Rows are one point carried round by a steady rotation, each followed by how many ticks it has turned.
The counts run from 0 to 576.
[ 89 111  83 127 127 120 169 126 145 144 149 121 124 123 144  48 120  63
 124 122  96 120 104 130 107 124 147 100 138 106 103 142 129 141 100 146
  96 134 122 126 106 184 166 143 138 112 124 163]  9
[105  86 101 155 115 135 153 162  89 141  68  94 113 144 122 100 124  90
  87 106  72 112  99  96 131 140 141 127 124 104 108 157 121 129 125 139
 120  98 124 125 121 137 152  98 166  97  95 158]  63
[120  60 139 167 115 132 133 140 160 129 138 153 119 137 127 123 149 174
 157  96  85 162 141 141  91 143 122 115 116  94 110 119 154 150 116 131
 165 134 155  89 151  67 127 117 115  85 105 145]  79
[115 126 136  90 148  71 133 157 105  91 156 145 156 141 106 113  85 134
  70 153 130 107 109 135 131 111 165 118 132 132 110 157 142 139 193 142
  77 130 155 140 176 118 138 119 153  95 109 114]  91
[124 115 137 136 175 118 118 124  81 142 138  87 126 123 129  75 142  93
  92 134  55 115 116 122 100  76 170 106 118 128 168 107 109 130 161 163
 126 137 118 111 110 110 181 112  91 159 128 143]  388
[105  77 132 168 119 111 116 146  78 147  64 115 117 126 132 100 130 128
  81 111  80 109 115 101 123 160 153 133  96 108 130 154  93 124 138 164
 150 101  97 101 160  91 161 124 143  86 106 111]  4
[ 59  83  84 120 149  87 135 108 122 130 180 123 125 112 140 125 101 120
 121 119 153 142 167 144 139 105 123 132 143 164 100 139 132  92 102 147
  93 146 150 139  82 156 134 122 153 144 172 100]  42
[109  61  77 131 128 105 112 161 162  75 159 177 135 135 148 129 140 171
 168 106 148 132 173 128 138 117 117 176 141 139 125 129  87 147 117 135
 112 123 156 137 134 151 105 126 136 119 107  96]  75
[ 98 145  81 128 149 138 118 140 170 140 170 145 100 129 116 127 131 124
 182 129 108  98 144 133 121 104 140 134 153  71 123 119  64 143 109 175
 159 158 117 149 110 157 110 157  96  99 135 123]  460
[128 134  61 122 164 118 170 125 145 148 159 147 133 166 115  93 106  99
  88 132 122 106 134  89 108 107 136 159 132 152 144 105 129 116 143 174
  72 128 131 119 103 177 124 103 107 143 112 151]  501
[110  99  98 125 133 120 146 144 146 120 134 134 165 110 131  94 106 106
  53 114  81 138 100 132 118 108 170 148 127 142 100 105  96 155 115 156
 138 128  95 130  97 193 136 129 193 144 114 142]  553
[136 139 111 122 176 107 172 155 143 141 172 143 127 135 108 138  97 115
 186 130  93 104 154 151  67  69 149  79 119 127 112 140 128 109 157 179
 121 129 151  91 107 134 123 153 133  91 134 147]  141
[101  62 118 143 155 128  77 163 101 105 139 136 109 135 154 132 164 174
 179 122  84 135 170 126 147 105 117 155 158 132 152 118  78 139 114 127
 132 159 149 149 117  95 132  93  87 121 120 107]  130
[ 93  82 106 145 116 119 140 162 142 129 135 159 129 112 129 161 104 163
 164 109 140 110 132 129 161 137 130 120 155 105  91 181  88 131 134 141
 138 102 135 144 168 136 117 143 162  38 118 104]  191
[120 108 132 152 165  93 132 111  96 144 160 146 129 109 106  87 138 123
 101 113 139  80 135 119 143 128 142 143 115 135 163 164  87 103 175 160
 132  88 116 106 145 130 157 188 106  90 110  78]  58
[ 85  73  93 116 110  73 109 140  97  74 142 150 129 153 122  64 157 129
 110 107 141  97 162 130 144 143 136 177 130 132 131 159 118 126 117 129
  92 106 154 126 121 129 146 149 136 137  96  95]  451
[131  85  81 160 140 126 144 142 148 140 134 164  84 173 116 143 139 140
 197 105 120 123 186 111  94 138 103 141 115 104 112 150 153 104 116 163
 125 122 174  97 137  91 102  96 106  83 110 140]  23
[ 80 153 107  83 127  81 119 143 157  99 161 149 147 155 102 124  72 119
  83 165 124 123 133 138 107 146 158 141 127 114  73 116 136 158 129 147
  93 181 134 148 132 131 101 108 149 114 118 133]  368
[101 153 140 121 165 119 122 130 156 131 197 171 122 111 130  95 129 118
 171 150  96 100 126 155 134 100 156 110 139  94 126 143  75 162 148 151
 123 167 117 138 139 158 127 178  79  74 132 111]  518
[116  71 105 148 170 105 169 129  93 132 157 130 125 114 129  85 143 110
 112  94 126  99 129 116 152  93 124 130 136 152 145 178 115  94 158 157
 100  65 138 107 120 173 154 158 149 102 120 111]  116
[ 67 104  88 155 143 116 168 118 154 163 157 141 123 159 124  69  97  92
 113 117 120 121 145 110 126 168 118 144 104 179 110 124 130 126 105 134
  73 138 124 102 104 165 138 127 116 104  96 133]  284
[102 126 125  84 129  79 108 161 106  75 148 119 143 155 131 114  97 132
 135 141  93 114 157 152  99 107 160 120 135 128  60 147 156 139 135 132
  82 135 157 143 130 111 122 101 187 111 112 133]  366
[ 95 104 130  82 157  88 132 121 119  91 189 139 111 125  85 109 130 112
  97 148 133 129 119 187 152  93 139 124 140 115 114 152 150 124 144 137
 135 158 169 133  90 152 100 119 152 154 163 113]  477
[148 103 122 159 182 123 113 122  88 173 136 134 114 128 145 128 150 120
 134 116 100 103 166  91  97  98 148 148 109 141 169 124  94  99 170 183
 128  97 114  97 137 105 145 130  89 100 124 103]  56
[137 117 120 135 173 126 179 122 164 147 186 166 110 116 113 126 135 102
 181 125 130 119 131 159 110  97 121  81 138  95 107 168 149 112 147 167
 146 117 156 107 124 150 103 157 117  79 143 139]  83
[143 159 105 127 159 108 159 118 129 157 153 139 138 172  99  93 101  93
  94 129  92  87 132 107  67 118 169 142  94 137 122 119 137 127 165 185
 105 116 109  97 120 149 129 131 129 105  97 148]  442
[ 88 117 102 125 144  92 102  87 152 168 150 157 121 120 145 130 112 115
  93 134 150 161 150 127 109 174 151 138 103  98 110 108 127 142 109 191
 139 180 101 124 166 104 131 117  79  91 153  94]  486
[120 111 108 122 127 119  84 112 128 117 146 119 138  85 118 137 147 153
  99  98 116 136 134 144 114 110 179 159 165  82 101 108  80 140 117 157
 195 129  94 167 119 123 138 156 143 129 144 112]  161
[ 97 133  84 127 131 117 165 133 142 165 118 126 121 143 139  66 106  52
 123 129 101 101 110 122 122 144 140 115 111 115  87 160 124 136 110 160
  92 122 120 118 122 177 144 137 157  84 110 148]  8
[ 72 106 135 140 161 119  95  99  92 185 129 107  75 154 123 142 129  98
 110 139 113 155 165 138 130 157 129 137 112 125  86 126 163 106 107 144
 133 149 133 128 115  85 111  72 112 113 149 117]  155
[106 120  96 109 173 110 149 163 138 119 168 148 136 104 167 104 101 128
 181 146 110 110 127 132 127  77 136  76 163 125 136 150  90 133 143 162
  84 150 143 148 134 168 163 144  93  89 138 130]  576
[ 78  69 130 161 120 131 128 152 101 142 118 118 107  88 121 156 120 161
 153 123 118 136 120 125 169 120 133 100 162  85 143 163  73 122 143 144
 169 139 136 147 144  97 159 142 108  84 148 114]  246
[138 105 118 126 123 133  92 151 126  92 130 143 123 167  97  95 173 146
 125 127  90 127 124 117 114 128 144 156 142  52 130 111 154 162 136 128
 142 141 152 142 139  80 113  93  81 127  85 174]  238
[ 98  98  70 102 125 101 101 106 152 133 145 141 131 132 157 142 115 137
 111 136 145 173 149 119  86 134 153 146 134  98 106  72 143 129  97 176
 120 184 126 145 134 107 130  92  96 146 152 125]  428
[ 67  71  66 132  92  96 138 148 121 108 107 135 131 136 133  94 117 120
  59 120 135 122 105  98 167 154 126 175 131 127 139 139 100 144 107 145
 100 134 130 145 126 163 149 123 140 138 107 108]  394
[151  94 107 160 170 146 120  88 121 163 158 128 123 112 130 130 175 143
 103  97 117 137 132  93  87  94 161 146 157  93 158  95 127 111 154 172
 155 115 114 135 136  92 157 123  56 130 137 160]  54
[111  76 116 149 151 154 119 144 107 117 156 102 108 142  94 113 178 146
 153  92  82 116 162 132 140  89 118 168 160 126 111 130 124 120 112 107
 143 107 157 132  54 129 119 110 130 143 113 154]  289
